One turn sends every row of this set to another row. A few are shown first. Where does it send the rows asked after them?
Fala: [-2.869,2.106,2.459,-2.286,-3.614,2.730,0.364,-1.816,-2.062,-2.355,0.564,-0.569]
roka: [2.319,-1.015,1.655,-4.789,-0.760,-3.392,2.885,2.585,-1.400,0.913,0.476,-0.462]
Vonud: [-1.381,-0.509,-1.042,0.379,-1.573,-2.794,3.825,0.518,1.826,0.606,1.222,-1.504]
rap: [2.777,-0.038,0.659,0.005,-2.303,0.653,2.558,-0.118,0.181,-3.193,4.481,-0.935]
vuso: [-0.223,-1.154,0.162,0.517,-1.069,-0.654,4.154,-0.246,1.819,-0.585,1.580,-2.306]
Dotu: [-3.286,0.475,1.966,-1.050,-4.998,2.794,1.157,-2.123,-2.015,0.329,0.187,-0.844]
meke: [-1.300,3.178,2.503,-4.052,-2.375,1.309,0.446,-1.053,-2.283,-3.424,0.498,0.734]
mir: [3.170,-2.625,1.310,-2.826,-3.230,-2.285,3.194,2.395,-2.007,2.127,0.109,-1.701]
vepep: [-1.364,0.769,1.383,-0.375,-5.839,0.568,-0.134,1.933,-2.688,-1.527,3.066,-4.245]
pas: [-0.886,2.814,1.053,-3.790,-1.401,-2.993,0.014,2.308,-2.264,-2.966,1.639,-3.096]
vem: [2.167,-2.956,1.522,-0.991,-5.536,-0.186,2.559,2.093,-2.278,2.068,1.196,-2.507]
kupeb: [1.721,1.596,-1.493,-0.705,-4.169,-3.042,1.159,1.443,-0.560,-2.078,4.864,1.320]
tevod: [1.350,2.227,1.115,-5.513,-2.625,-1.500,2.345,0.336,-2.481,0.011,-0.670,3.329]
Vap: [-1.947,2.489,1.342,-1.935,-3.700,-0.842,-0.706,2.071,-2.406,-2.911,2.816,-3.954]
gove: [2.945,0.927,-0.279,-0.593,-3.557,-0.926,1.609,0.504,-0.615,-3.160,5.344,0.511]
tesar: [-2.790,2.218,1.601,-2.135,-3.575,-0.768,-0.940,1.939,-2.012,-2.891,3.265,-3.051]
fiba: [0.957,1.423,1.110,-4.807,-0.376,-4.169,1.542,2.598,-1.902,-1.464,0.583,-2.187]
Loro: [0.502,6.038,0.543,-1.457,-3.992,1.648,0.540,-0.950,-1.177,0.933,0.493,-0.300]
tiga: [0.274,-1.590,1.458,0.063,-6.608,0.939,1.236,1.874,-2.545,0.638,2.332,-3.579]
vod: [1.774,-3.317,1.639,-1.224,-5.192,0.147,2.509,1.788,-1.879,2.691,1.918,-1.434]
Gidem: [0.913,3.943,0.517,-2.637,-1.732,-1.737,-0.637,-3.185,-1.561,1.324,-0.759,0.183]
tuzu: [-1.336,0.613,-2.092,0.051,-2.845,-4.345,2.679,1.260,1.080,0.533,1.918,-0.325]
pav: [0.277,3.318,1.911,-5.444,-1.856,-0.378,1.309,-0.220,-2.360,-2.434,-0.091,2.372]
dato: [0.577,5.651,-0.024,-2.291,-2.543,-0.177,-0.372,-2.306,-1.722,1.302,0.456,-0.284]
Banet: [0.346,1.356,1.421,-5.210,0.073,-3.634,1.420,2.625,-1.326,-1.293,0.964,-1.194]
Ladi: [-0.259,-2.081,1.708,-0.069,-6.541,1.156,1.018,1.548,-2.226,1.071,3.163,-2.500]
zin: [1.722,2.752,2.016,-0.266,-5.862,2.404,1.289,-0.033,0.390,0.282,-1.730,0.774]
Vurim: [-0.292,-0.484,0.545,-2.507,-5.227,0.016,3.137,-0.556,-2.325,3.832,-0.884,1.811]
sibar: [-2.156,-0.624,1.041,-1.157,-5.806,1.697,2.289,-1.542,-2.097,2.751,-0.364,0.166]
katos: [2.795,-2.832,1.563,-3.166,-2.941,-1.824,3.318,2.110,-1.722,2.478,0.841,-0.638]
vuni: [1.496,-0.943,0.888,0.276,-1.334,0.679,3.590,-0.655,1.306,-2.144,3.002,-2.070]
mul: [-2.214,0.268,1.569,-0.409,-5.752,0.828,-0.549,1.540,-2.205,-1.053,3.622,-3.267]
giraf: [2.716,-0.914,1.192,-4.470,-1.248,-3.841,2.609,2.540,-1.976,0.617,-0.227,-1.352]
famo: [1.020,0.590,0.651,-4.263,-3.956,-1.300,3.100,0.252,-2.464,2.594,-1.004,3.181]
doke: [2.049,0.827,2.245,-0.519,-4.955,0.873,0.886,-0.964,0.698,0.447,-3.080,1.102]
Sibo: [1.987,0.458,1.931,-1.341,-3.488,-1.095,0.270,-2.234,0.293,0.768,-3.174,1.270]
bos: [-0.033,1.548,-2.171,-0.559,-3.827,-4.485,1.683,1.560,0.095,-0.396,3.373,0.923]
tal: [1.009,4.802,1.350,-0.572,-5.317,2.662,1.090,-0.020,-0.417,0.504,-0.346,0.036]
Dol: [-1.740,2.784,1.593,-4.016,-1.105,-2.658,-0.153,2.435,-1.696,-2.952,2.273,-2.202]
kirap: [1.396,1.742,1.052,-2.231,-2.180,-2.191,-0.414,-3.299,-0.519,1.112,-2.296,0.814]

Sibo -> tal
fiba -> vem
pav -> Vurim
And these:
kupeb -> Vonud
katos -> mul

One turn sends every row of this set to another row. A few are shown first. Where does it send the rows asked after them?
voz: [1.436,1.768,-1.488,-2.756,3.349,0.853,1.450,1.028,-3.816,-0.151,-2.154,-0.472]
Rori: [-0.393,1.671,0.425,-1.138,4.600,2.095,-0.085,-0.383,-0.074,1.480,3.650,-0.304]
rogov: [2.988,1.571,-2.035,-2.460,-3.356,2.712,-0.244,-1.478,0.588,-1.446,1.620,-0.818]
lapu: [-0.955,2.572,-1.336,-2.510,-0.747,-1.261,-0.212,-3.887,-3.731,-0.686,0.185,0.386]
zovuv: [3.877,0.788,0.171,0.638,-1.553,0.835,-1.381,-1.341,-0.385,4.379,-0.438,-0.594]
Kerab: [3.126,-1.286,-3.272,2.418,0.135,0.517,1.346,-2.888,1.106,-1.294,2.801,-2.505]
tirud: [1.360,-1.787,-2.068,-1.440,-0.531,-0.298,-1.665,-2.578,-0.445,2.122,-2.005,2.570]
leg: [-1.860,1.761,-3.805,1.779,0.311,2.812,0.337,-0.274,-2.719,-0.606,4.679,-1.265]
gako: [-1.933,0.227,-0.571,-3.100,2.771,-0.338,-1.141,-2.189,-2.545,2.479,0.252,-0.184]
Zet: [2.170,-1.138,-1.290,1.038,-0.460,3.602,-0.861,-0.104,0.171,-2.139,-1.779,2.126]
megov: [1.393,0.914,-5.275,0.376,-1.699,2.180,2.727,0.308,-2.851,2.442,-0.886,-2.531]
Mif: [3.620,1.407,0.502,-0.285,3.591,0.139,0.203,-2.979,-0.839,3.334,1.441,-0.030]
lopa: [-0.480,2.307,-0.939,-1.870,0.564,0.242,-0.980,-0.970,-2.843,1.545,5.326,0.245]
loda: [3.260,2.606,-1.664,2.583,-1.135,3.472,2.185,-0.430,1.296,0.307,-0.339,1.507]
zope: [2.581,4.459,-2.328,-0.038,-0.240,-0.097,2.225,2.017,-2.824,0.545,-1.629,0.581]
Tik: [-0.780,1.240,2.541,-2.006,2.679,2.241,0.504,-0.595,-2.111,0.129,-0.969,-0.220]
Vifev: [4.472,1.321,-2.331,0.641,-0.853,1.053,3.916,0.134,-4.151,-0.263,0.215,-1.349]
Renof: [1.952,0.028,-2.629,-3.740,-1.610,0.256,-0.676,-1.781,0.723,-1.034,3.701,0.218]
gigu: [-2.324,1.483,0.729,1.119,-0.825,0.307,0.362,1.972,-1.909,-0.753,3.281,-0.051]
borap: [-0.740,-3.027,-3.329,0.044,-0.888,3.268,1.454,-0.808,-0.192,3.540,1.370,-0.090]
rez: [-0.936,1.161,-0.831,-1.389,4.048,0.696,0.167,-0.266,2.007,1.171,-2.010,-0.817]
lada: [-1.005,2.569,-2.275,1.880,1.286,-0.797,0.987,0.206,-2.351,-0.746,-0.917,3.638]
Som: [2.937,4.856,-0.818,0.895,-0.266,2.378,2.585,0.187,-1.782,-0.655,2.899,-1.165]
ruzu: [-2.131,-1.464,-2.204,-3.627,-0.868,2.629,-0.150,-1.660,-1.325,1.879,-0.608,0.277]
fabe: [1.843,1.238,-5.440,0.012,1.305,-1.986,1.500,0.924,-2.288,1.628,0.071,2.389]
met: [0.140,0.591,0.591,1.887,3.474,0.919,0.081,-1.040,0.860,1.367,-3.139,-0.803]
kalas: [2.261,-3.824,-3.081,0.158,0.136,-0.158,0.602,-2.549,0.966,1.584,-0.211,1.513]
kelo: [-0.847,-0.116,-1.439,1.600,0.077,-0.897,0.782,2.064,-1.874,1.913,4.546,-0.528]
Rutu: [0.271,4.213,-2.399,1.113,-1.170,2.128,0.248,-1.135,-0.144,-0.033,1.701,-4.765]
num: [-3.966,2.111,-4.260,2.125,0.152,1.786,0.375,-1.040,-0.876,1.538,-0.917,-0.569]
duvir: [1.145,-0.106,0.596,0.208,1.689,-0.214,-0.780,-2.340,3.045,2.383,2.243,-0.994]
suze: [0.441,-1.782,-2.346,1.315,1.210,3.521,0.505,-5.023,-0.448,-1.622,1.680,-0.158]
Bag: [0.968,3.398,-2.512,0.248,0.966,1.314,0.960,2.849,-1.849,-0.400,3.471,2.052]
Vigu: [2.609,-1.588,-1.901,2.226,2.960,1.549,-1.155,-3.164,-2.991,0.254,-0.265,-2.808]
gamop: [2.627,3.656,-2.364,-0.025,-0.915,0.481,2.537,-1.945,-1.159,-1.826,-1.525,-3.361]
tor: [1.711,0.850,-3.130,2.078,-2.252,0.672,-0.243,-3.746,-2.703,1.347,-2.490,-2.292]
vigid: [1.682,-2.361,-5.012,-2.080,-1.178,0.189,1.095,-2.728,1.234,1.313,1.278,-0.317]
sif: [1.777,3.607,-1.654,0.441,1.857,2.674,-0.562,0.107,0.360,2.190,0.670,-4.711]
pes: [-1.342,1.338,-4.134,3.146,-0.002,-0.977,1.043,-3.125,-4.033,0.414,0.594,-0.355]
Pesil: [0.895,-1.096,-4.098,-0.171,-0.932,2.975,1.305,-1.605,-0.129,-0.275,5.267,0.201]
Zodi: [2.476,-1.584,-3.875,-1.881,4.038,1.933,-0.703,0.049,0.327,-0.721,1.911,-0.447]
pob: [-1.472,-1.485,-6.084,1.002,-2.084,2.316,1.360,-1.399,-1.973,0.184,0.729,-0.497]
gat: [1.180,1.223,-3.363,-0.574,4.855,0.767,-0.098,2.034,1.081,-0.066,1.492,-0.678]
Pefip: [3.480,1.360,-1.056,1.652,-2.380,0.188,1.695,-3.466,-1.644,-0.955,-1.724,-1.958]
pesaz: [-1.483,1.197,-1.718,0.038,-0.608,-2.192,-0.452,-2.375,-2.069,3.096,0.982,2.674]
pof: [-0.119,0.253,-1.146,0.726,-0.330,-1.262,1.279,1.082,-3.910,-1.648,4.324,-0.645]
dun: [1.397,0.987,-2.089,1.835,3.216,0.736,-0.262,-0.276,-1.554,0.080,-4.249,0.651]
Rit: [3.278,2.575,0.607,1.456,0.878,0.757,1.185,-0.214,1.952,-2.731,0.114,-0.555]

leg -> lopa
rez -> gamop
And these:
gat -> Rutu
ruzu -> voz
kalas -> met
Zodi -> sif
zovuv -> Zet
lada -> pes
pof -> kelo
Som -> Pesil
Rit -> Kerab
pob -> gako
tor -> tirud
Mif -> loda
lapu -> fabe
Tik -> Vifev

One turn sends every row of this set to another row. A few are shown first. Where does it send the rows asked after them?
leti: [1.534,-2.686,-1.154,-1.852,0.041,-2.706,-0.140,-5.188,2.823,-0.471,-2.944,-4.160,-0.154,1.164,2.137,-2.946,-1.054,-1.935,1.080,-1.563]
mar: [-2.230,-2.859,-0.020,-2.544,-1.419,0.925,3.083,-1.334,-1.728,0.275,-3.243,-2.023,-4.245,1.048,3.923,-2.126,1.145,3.303,-0.495,0.299]
moku: [2.937,-2.455,-0.056,-0.187,-2.623,2.432,-0.202,-1.086,1.562,2.844,1.119,0.160,-0.429,0.611,1.441,-3.690,-0.403,1.544,4.416,2.808]
Gif: [3.024,-3.312,0.880,1.102,-2.235,1.231,0.029,-1.488,2.246,2.188,0.887,-0.500,0.072,0.712,2.642,-2.787,-1.209,-0.138,3.707,4.916]
Sud: [0.522,-4.272,3.673,0.920,0.070,2.121,-2.178,-1.970,1.067,0.917,0.784,-2.078,-2.586,-0.552,2.225,1.010,1.317,1.138,1.845,-3.638]
Pefur: [1.231,0.666,0.950,-2.180,-1.919,-0.388,-1.800,-3.401,-3.660,-1.141,-2.463,0.161,-2.830,1.506,-3.317,0.860,-0.113,-1.176,1.220,1.435]
Buga: [3.220,-1.283,0.770,-4.142,0.770,-0.943,2.795,-1.350,3.307,3.389,0.125,-0.253,-0.959,-0.822,1.180,3.012,1.735,0.681,-1.412,0.815]
Tete: [-2.426,-3.534,1.105,-1.540,-3.354,0.357,2.928,0.014,-0.573,-0.751,-3.425,-2.214,-4.769,0.391,3.255,-0.899,-0.048,1.317,-0.641,2.233]
teza: [1.144,1.057,0.288,-2.634,-2.851,-0.517,-3.110,-4.759,-1.968,-0.233,-3.055,0.363,-1.914,1.918,-2.213,1.171,-0.766,-0.533,2.310,0.953]
Susi: [2.096,-1.967,1.012,-3.147,1.110,-1.144,0.905,-1.474,1.688,2.894,1.126,0.562,-1.836,-1.872,1.318,2.903,1.075,-1.152,-2.717,2.699]
Bakog: [1.138,-3.015,-0.358,-2.485,0.757,-3.273,-1.195,-3.713,1.782,-2.261,-3.002,-3.954,0.457,-0.447,3.208,-2.198,-0.854,-2.624,0.795,0.790]
zes: [3.772,0.630,2.707,-0.210,2.154,2.541,-0.433,-4.504,0.827,-0.058,-3.563,-0.059,-2.673,0.645,4.862,0.477,0.637,-0.178,2.918,-0.648]
Bifu: [-2.062,-3.249,0.114,0.187,-1.636,0.286,1.366,-0.335,-2.265,-0.051,-4.136,-1.856,-3.962,0.901,3.939,-2.754,1.203,2.141,0.023,1.931]
vuvub: [-0.424,1.622,1.617,-3.016,-2.905,1.589,-1.751,-2.089,-4.103,-0.728,-1.294,0.641,-1.768,0.430,-1.477,0.707,0.162,-0.326,1.176,0.276]
zaf: [-0.628,-3.072,-0.876,-3.123,1.876,-1.905,-0.131,-3.713,1.506,-2.769,-2.280,-3.471,0.152,0.200,2.918,-2.272,-1.972,-2.859,1.788,-0.267]
gasu: [2.525,-1.452,1.577,-4.300,-0.071,-1.660,1.757,-1.104,2.007,0.503,0.007,0.262,-1.823,-1.425,0.751,4.303,2.705,0.057,-1.925,1.304]
ker: [-2.914,-3.073,2.106,-1.419,-2.532,-1.252,2.711,0.114,-0.497,1.599,-3.392,-2.614,-4.691,0.736,3.365,-0.285,0.548,1.341,-0.765,0.402]
kota: [-0.168,-0.047,-0.552,-0.756,2.665,1.217,-0.561,0.518,1.776,1.080,0.326,-2.365,-3.904,3.886,3.458,2.612,-1.087,-0.881,2.686,-1.095]
zapa: [0.016,0.843,2.650,0.046,1.117,2.016,-0.941,-4.731,3.720,-0.391,0.735,-2.156,-3.570,3.016,0.359,0.230,3.087,2.436,0.720,1.292]
Mema: [3.151,-1.477,3.367,0.017,-1.726,1.280,0.509,-0.953,0.745,1.496,0.462,-0.168,0.087,-0.159,0.572,-2.932,0.881,0.649,5.263,4.235]
Pezuf: [2.464,-2.368,1.837,-0.187,-3.009,1.865,-0.913,-0.037,1.755,1.601,0.398,-0.870,-0.180,-0.907,0.855,-3.915,0.736,-0.618,4.081,4.559]
larig: [1.460,-2.644,-0.160,-2.495,1.251,0.084,0.786,-1.589,2.785,3.058,1.254,0.773,-2.330,-2.202,0.858,2.230,3.045,-0.092,-1.745,2.575]
kipi: [1.061,1.816,0.817,-3.481,-1.590,0.864,-1.069,-3.515,-3.380,-0.453,-0.702,-0.948,-0.882,1.843,-2.896,0.826,0.499,-0.015,2.112,-0.745]
Fal: [1.727,-3.104,0.551,-2.034,0.796,-3.050,-0.325,-4.271,3.464,-0.983,-2.019,-3.233,-0.042,1.375,0.649,-1.951,-0.426,-4.360,0.383,-0.367]
vav: [0.167,-2.400,3.213,-2.938,0.558,1.581,-2.217,-1.458,3.601,-1.115,-2.905,1.057,-1.690,3.067,1.891,0.195,-1.807,3.406,1.577,-1.279]

leti -> mar
vuvub -> Fal
teza -> zaf
And these:
Bakog -> Tete
Sud -> zapa

